One turning vector, and how many ticks it has turned
The counts run from 0 to 723.
[ 20.6   1.8  16.3  -2.4  -6.1  14.8   9.7  -8.4  -9.5  -0.4  -0.2   7.2
 -10.9 -34.0   4.6 -14.9 -10.0  -3.5 -16.1  25.3  -0.9 -14.2   7.7  16.6
  -3.4  22.1 -14.4  -1.8  25.5   2.7   1.7  11.0   3.6  19.1   4.7  -1.7
  -5.6  11.6 -39.0 -25.7   7.3   6.2 -22.6  16.1  -5.1  -3.0  -9.4  -2.6
 -38.3   1.8  -7.5  -5.8 -25.6] -> 218
[ 25.9   5.6  17.9   7.4  -6.0  14.1  15.3  -0.7   0.5 -14.7  12.0   2.7
 -14.1 -55.7  -1.3   1.8  -2.1  -1.9 -14.4  13.1   8.5 -19.5  10.3  -3.1
   1.0  19.4 -19.1  -9.8  30.9   8.5  -4.3   6.5   5.9  13.3   5.2   6.5
  -3.4  14.8 -16.7 -22.7 -13.0  -4.8 -25.4  21.1 -16.9  -5.1   1.8   0.7
  -9.4 -11.5   7.3  -4.3  -9.0] -> 620
[ 12.5 -15.0  11.6 -11.2   8.7  19.6   9.6 -14.5  -5.5 -13.0 -16.3  13.6
 -19.9 -38.9   1.0 -19.9  12.6   0.5 -12.4   9.4  10.2  14.1  -0.4  11.9
 -12.2  18.2  -8.5   4.0  31.1  11.2  -4.8  15.4  -2.9  13.3   5.9  11.9
 -13.6   5.2 -28.3 -30.9   9.4  10.6 -25.8  19.3  -9.0  11.6 -11.3   0.8
 -22.9  -6.0 -11.5   4.8 -11.8] -> 558
[ 16.5  -3.2   4.1 -11.3   1.8  15.8  13.2  -1.0 -11.4 -15.2  13.6  10.1
  -4.6 -51.2   1.2 -11.9  -0.8   7.3 -16.1   6.1   3.3   6.8  12.4  14.0
  -0.1  -1.0  -7.2  -0.7  28.2  15.3  -3.9  11.8  -8.7  15.8   3.8   0.7
  -2.4  16.6 -39.1 -29.7  -1.3  16.4 -22.3  13.6 -30.1   1.2  -6.1   5.3
 -20.3   7.0  -0.5   2.9  -4.6] -> 251
[ 23.9  -6.6   8.3   1.0  14.0  15.0   6.2   3.1   0.2 -22.9   9.0   1.4
 -18.0 -42.2   7.7   2.6  10.9   1.0  -3.8   4.5  10.9  -4.1   7.3   6.4
   4.4  13.8 -16.0 -11.0  27.6  17.4 -10.6  12.3  -8.3  23.8   4.1   5.1
  -0.2  12.8 -18.1 -32.6 -23.1   9.4 -18.3  28.2 -25.8  -4.9  -1.7   5.0
 -12.8 -19.9  -3.2  -5.0  -9.6] -> 4
[ 18.0 -14.4  12.1  -3.6   7.9  17.4  10.9   3.9  -5.1  -5.1   8.8  13.2
  -5.4 -49.9  11.2 -11.0  17.0   7.4  -6.1   2.3  14.9   8.1  -2.4  18.5
   1.3  17.9  -2.0  -7.5  35.6  11.9  -5.8   5.8  -6.2  21.5  15.4  13.7
  -2.0  14.6 -26.8 -23.4   3.0  16.7 -19.2  12.5 -18.6  12.0 -10.5   8.7
 -27.8  -5.3  -5.0   5.5 -11.8] -> 60
[ 14.9  -3.5   6.9  -6.8   6.9  16.0  15.8  -3.2 -11.7  -5.1  -6.8  13.4
  -5.7 -39.4   3.7 -23.1  -2.5   4.4 -14.4  17.8  -4.8   2.2   5.6  21.9
  -3.8  20.0 -15.6   4.6  19.3  14.7   1.1  19.1  -8.9  11.0   2.2   2.1
  -7.6   0.5 -40.9 -30.7   8.1  19.4 -20.9  11.5 -16.3  -1.3  -4.2   3.3
 -33.7   1.1 -13.7  -0.1  -7.2] -> 664
[ 27.8  10.3  13.5 -11.1  -9.7  13.8   2.7  -8.4  -7.5  -9.6   4.4  15.9
  -8.7 -49.8  -0.8 -11.6 -15.8   1.5 -12.8  12.8  15.8  -9.6   3.3  13.3
  -9.2   6.5 -19.7  -4.4  29.9  -5.0  -1.2  13.4  16.7   5.5  -0.3   5.5
  -2.5   5.3 -39.5 -28.1   5.0  12.4 -23.3  14.5 -13.5  -4.8   8.1   2.5
 -15.1  -3.4   1.1  -2.8  -6.2] -> 548
[ 22.5  -9.3  23.7  10.5  -3.0  14.8  14.7  -3.1  -0.1 -11.5  -2.2  10.2
 -13.7 -46.5  -5.2   1.2  14.4  -1.8 -12.7   8.8  24.3 -18.5  -3.0   3.4
   4.0  32.3 -19.1 -12.2  32.8   6.5  -3.1   5.4  11.7  17.7   7.5  12.9
  -0.5   8.4  -8.5 -22.4  -4.6   4.2 -23.2  24.9  -5.9  -1.4  -5.6   7.2
 -12.2 -14.5   4.6   0.4 -11.9] -> 707
[ 25.9  -2.3   9.4   6.0  15.2  20.8  16.6   4.8  -3.2 -14.0  -6.9  -4.4
 -14.9 -34.8   1.2  -3.9   4.5  -2.9 -12.0  12.9  -8.3  -8.4   5.8  10.6
   1.1  24.0 -18.1   2.1  21.7  19.0   1.1  12.1 -12.4  19.4   3.3  -1.7
  -3.3   0.4 -20.4 -37.3  -8.7   1.7 -20.9  28.4 -18.4  -6.5   2.6   3.8
 -31.9 -14.9  -9.4 -12.8  -9.5] -> 245
[ 21.0  -9.1  18.2  -4.3   3.2  16.9   1.1 -10.9  -6.3 -17.3 -13.5  18.7
 -22.5 -34.4  -0.4  -8.5   8.2  -1.4  -5.9   9.6  26.3  -1.4  -4.3   8.3
  -6.7  29.8 -22.2 -10.3  32.6   0.4  -9.2  17.9  15.2  11.7  -2.0  16.9
  -4.6   6.1 -15.4 -33.9  -2.9   8.5 -19.0  25.5  -7.6  -1.9  -5.2   3.7
  -8.8 -17.8  -3.3  -3.9 -13.0] -> 36
[ 18.3  -6.3   9.8  -2.6  12.6  15.4  10.2  -4.1   1.7 -10.0  -6.9  15.1
 -11.5 -48.2   8.3 -20.1   6.4  -3.8  -3.5  16.4  11.9  -5.2  -1.2   7.1
  -2.1  26.1 -22.7   1.4  24.2  20.5  -4.1  24.7  -5.7   4.9   3.1   9.2
 -16.1  -3.5 -32.1 -25.3   1.1  15.1 -26.2   7.5 -12.6   2.5   2.8  -0.2
 -14.3 -13.1 -22.3   1.4  -4.2] -> 713
[ 20.2   1.3   9.8   1.0   6.9  18.0  18.0   3.6  -3.9 -25.8   3.4  10.5
 -11.8 -53.9  -3.4  -5.6  -0.3   3.2 -11.7   6.3   7.8  -2.6   8.2   4.6
   1.5  20.9 -21.8  -9.4  23.6  20.8  -8.6  21.8  -2.3   4.6  -3.5  10.2
  -5.5   6.9 -18.0 -34.8  -9.9   4.9 -22.8  16.6 -27.5  -7.9   9.5   6.3
  -1.6 -12.5   2.1  -1.7   6.2] -> 174
[ 28.0   1.3  20.7   1.2  -6.9  15.7   8.6   0.0  -1.9 -12.5  10.1  11.2
  -9.6 -56.9  -0.2   0.3   3.4   2.5  -8.7   3.0  23.6 -13.0  -3.8   4.8
  -1.8  15.6 -15.4 -12.4  35.4  -2.0  -2.0   3.1  14.0  13.7  11.4  14.5
   4.0   9.3 -17.6 -21.4  -2.5   6.6 -24.1  20.8 -16.3   1.3   6.1   8.3
 -10.0 -14.3   9.9   0.0  -7.5] -> 205
[ 25.9  -4.1   3.6  -2.2  10.4  15.9   9.9  -1.1   1.3 -16.5   7.4  -2.1
 -16.1 -48.0   2.2  -5.1   9.3  -4.4 -10.7   4.4   3.5  -6.1   8.2  -1.6
  -2.7   1.0 -12.7   5.4  28.6  20.2  -0.1   8.4 -13.0  16.9  11.4  -2.8
  -8.8   4.9 -30.3 -30.3 -14.9  13.7 -28.4  19.9 -25.2  -0.3   1.9   3.4
 -19.5 -10.9 -10.4   0.0  -8.0] -> 696
[ 21.4  -6.5  22.2   8.7   1.3  23.0  21.5  -2.4  -0.6 -11.9 -11.2   6.1
 -14.8 -46.9  -8.6  -3.3  13.5   0.0 -17.8   7.1   5.7  -6.8  -1.1   8.0
  -5.6  30.4  -9.0  -3.1  33.9   7.7   1.2   1.7   4.0  18.3  10.6  14.3
  -3.5   9.2  -8.8 -27.9   5.7  -3.6 -23.4  28.0  -7.1   5.4  -2.7   7.3
 -25.7 -12.4   9.5  -3.8 -10.5] -> 138
[ 21.3  -2.9  17.6  -7.9  -2.4  18.6  10.1  -3.0 -11.5 -15.3  -7.2  24.0
  -8.0 -44.4  -4.6  -9.7  -1.2   7.3 -10.8   6.5  22.4   5.0  -3.3  20.3
  -5.7  25.3 -16.5 -13.9  32.2  -3.8  -5.5  14.4  19.8   8.4  -2.1  20.3
   3.4   6.7 -20.2 -29.8   8.2  10.2 -13.0  19.5 -13.3  -0.6   3.4  10.7
 -11.5  -6.6   8.9  -1.1  -4.1] -> 654
[ 24.0   3.5  17.0   0.1   2.8  16.1   6.1  -3.0  -1.3 -13.9  -6.8  11.5
 -22.5 -37.6   5.1  -5.7  -8.4  -4.5  -3.9  21.3  10.6 -13.9   4.8   7.0
  -1.3  31.4 -27.4  -9.0  23.5   5.6  -8.2  23.2   7.1   8.7  -4.3   9.2
  -8.5   4.6 -21.3 -31.5  -8.7  -3.2 -20.4  22.2 -12.0  -9.1   6.3  -3.1
 -10.2 -20.9  -7.3 -12.4 -15.6] -> 122
[ 19.9   1.1  16.7   1.1   0.4  20.8  19.7   0.9 -13.9  -8.3 -16.8  16.9
  -4.4 -41.8 -12.0 -14.7  -4.2   4.6 -18.4  13.2   8.5  -7.1   0.8  23.9
  -3.9  34.4 -21.4  -4.4  24.9   5.5   3.2  16.2  11.5   6.0  -4.5  10.2
   1.3  -4.6 -25.5 -35.0  12.2  11.0 -16.5  18.8  -9.8  -8.6   1.6  12.3
 -20.1  -1.0   1.9  -3.6   1.4] -> 240
[ 27.9   5.3  12.5  -0.9  -5.6  14.2   5.0   6.0 -12.8  -3.7  17.2  10.5
  -6.7 -40.3  12.9  -4.6 -13.4   5.8  -7.2  15.2   7.1 -10.4   6.1  23.2
   3.0  20.8 -16.4 -14.2  25.8   0.5  -6.2  12.9   7.1  17.7   3.1   1.2
   6.2  14.1 -34.3 -31.3  -4.4   8.2 -12.8  16.4 -17.4 -10.0   0.4   4.0
 -28.2  -6.3   3.1  -8.5 -18.0] -> 150
[ 19.1 -13.4  10.3  -5.2  10.9  17.2   8.1 -10.2   1.1 -21.0   0.8   7.0
 -18.4 -50.2   1.4  -5.5  19.0  -1.6  -7.6   1.0  17.6   3.7   0.9  -2.3
  -5.9   7.4 -10.7  -0.2  33.9  16.5  -6.5   9.7  -7.8  18.9  10.3   9.2
  -9.1   9.4 -20.8 -27.2  -8.0  13.9 -28.3  21.3 -18.3   9.2  -4.8   3.9
 -12.1 -13.7  -6.9   6.7  -7.7] -> 281
[ 14.3   3.7  15.9   0.1 -10.8  12.4  25.7  -8.3  -7.2 -12.1   9.9  12.3
  -8.5 -57.3  -5.7 -13.0  -8.9   1.4 -21.6  18.5   6.7 -11.7  12.5   3.9
   1.1  14.8 -17.7  -0.7  27.5  13.1  -1.7  13.5   5.3   7.2   1.3   4.2
 -11.0  16.1 -32.7 -21.8   0.6   6.7 -30.8   9.1 -14.6  -2.2  -5.0  -1.5
 -13.4   5.3   3.2   6.4  -4.1] -> 617
[ 22.6  -3.5  15.0   1.6   5.3  22.1  14.2   1.7  -3.7 -13.2 -11.7  17.5
  -7.4 -48.4  -6.9  -9.8   8.8   4.6 -10.5   1.3  18.9   0.8  -9.6  16.1
  -5.8  31.0 -14.9  -9.7  31.3   4.6  -2.6  10.3   8.8   8.8   6.3  20.6
   2.2  -3.2 -13.1 -31.7   7.5   9.1 -17.3  20.1 -14.5   3.5   8.1  15.2
 -15.5 -14.6   5.2   0.6   2.5] -> 656
[ 17.9  -1.0   5.7 -11.4   0.4  10.2   6.6  -0.1 -12.4 -16.2  13.1  17.0
  -5.1 -43.8   9.4 -12.1  -7.1   4.6  -9.3  12.5  12.5   3.2  12.1  19.4
   4.9  11.1 -20.7  -7.4  24.6  12.2  -8.2  25.4  -2.1  11.2  -5.0   0.9
  -4.4  12.8 -42.6 -30.1  -6.5  22.6 -17.6   7.9 -26.1  -9.4  -6.6   2.1
 -15.7   3.3  -7.1  -0.6  -6.4] -> 596
[ 13.6 -14.5   7.0  -5.0   7.8  17.2  20.0  -3.8 -11.7  -7.9  -3.5  10.7
  -5.0 -41.8  -3.8 -19.2   9.6   6.0 -20.7   7.5   4.8   5.2   6.0  19.0
  -1.4  17.6 -11.1   4.9  26.5  19.8   3.4  10.8  -6.7  17.5   4.0   2.3
  -5.6   4.9 -37.5 -27.7   7.4  23.4 -21.8  11.5 -15.0   4.3 -14.7   7.3
 -29.4   6.5  -9.5   7.5  -6.7] -> 164
[ 12.5  -9.2  15.5  -1.7   8.2  21.6  11.2  -7.6  -5.1 -14.9 -14.5  10.4
 -22.6 -29.6   5.4 -14.1   5.5  -1.8 -10.1  19.8   0.9   8.1   4.7  15.6
  -3.0  35.4 -15.6  -4.2  23.6  14.9 -12.8  25.2  -3.6  12.6  -1.0  11.5
  -9.8  12.6 -22.1 -33.4   2.8   0.6 -19.1  23.0 -10.2  -1.4  -8.2  -2.9
 -19.9 -11.9  -9.0  -6.1 -16.2] -> 142
[ 24.1  -2.5  11.7 -11.7   6.5  15.1  -1.4  -9.0  -4.4 -23.5  -5.1  14.9
 -25.2 -38.2   2.4  -6.1   1.9  -3.7  -2.3   9.6  20.0   1.3   2.5   4.8
  -6.8  14.2 -23.7  -9.9  28.8   5.8 -13.6  24.6   6.1  10.2  -2.6  11.7
  -6.7   8.5 -22.3 -34.8 -10.6   5.5 -20.7  24.5 -18.4  -6.0   0.3   0.1
  -1.3 -17.4  -6.5  -4.4 -11.1] -> 624
[ 19.9  -5.0   6.1  -4.6   1.5   7.4  11.6  -6.1 -10.9  -6.9  -3.0  14.8
  -7.5 -35.4   2.5 -17.3  -6.7   0.1 -12.3  20.1   9.7 -10.4   8.6  15.1
   1.4  17.8 -24.2   1.5  19.3  11.4   1.6  24.6   0.1  11.1  -3.0  -3.1
  -8.2  -0.2 -44.1 -30.6  -0.3  23.5 -23.7   7.1 -12.9  -7.6  -8.8   0.9
 -23.1   1.2 -20.6   0.8 -11.2] -> 268
[ 27.3   2.3   3.1  -2.0  11.9  15.8  13.6   2.1   1.3 -21.5  -4.5   5.1
 -13.9 -51.1  -2.6  -7.1   3.4  -1.3  -9.3   6.5   5.4  -4.6   5.4   0.6
  -3.4  10.7 -23.1   1.6  23.4  16.9  -0.3  18.2  -8.4   6.1  -1.0   4.3
  -8.1  -7.9 -27.1 -35.0 -11.1  13.6 -27.0  17.7 -25.3  -5.8  13.3   5.8
 -11.8 -13.0 -10.6  -4.0   4.1] -> 521
[ 19.3  -0.5   8.3  -2.6   7.4  14.9  13.2   5.7  -6.1  -3.7   8.1  13.6
  -1.5 -50.7  14.9 -19.1   0.9   8.1  -6.6  12.9   2.6  -2.5   2.5  22.7
   3.4  22.0 -14.2  -2.6  24.3  15.1  -1.1  17.1 -12.3   9.4   5.9   7.7
  -7.0   4.6 -36.4 -26.3   6.1  14.3 -19.9   1.9 -21.1   1.0   4.2   3.7
 -27.6  -6.6 -13.9   2.4  -5.1] -> 319
[ 26.2 -11.0  13.5   8.2  14.6  21.5  11.2   5.3   0.1  -7.6 -14.1   5.2
 -13.8 -35.0   6.4  -4.2  16.7   0.1  -5.7   8.4  10.0  -6.6  -5.1  16.1
  -0.2  35.9 -16.4  -7.5  28.9  11.0   0.9   8.1  -2.1  19.0   6.7   9.9
   1.9  -6.8 -15.0 -32.1  -0.2   8.4 -16.9  23.7  -8.2  -0.6   1.1  10.3
 -32.6 -22.8 -10.4  -6.4 -12.6] -> 659
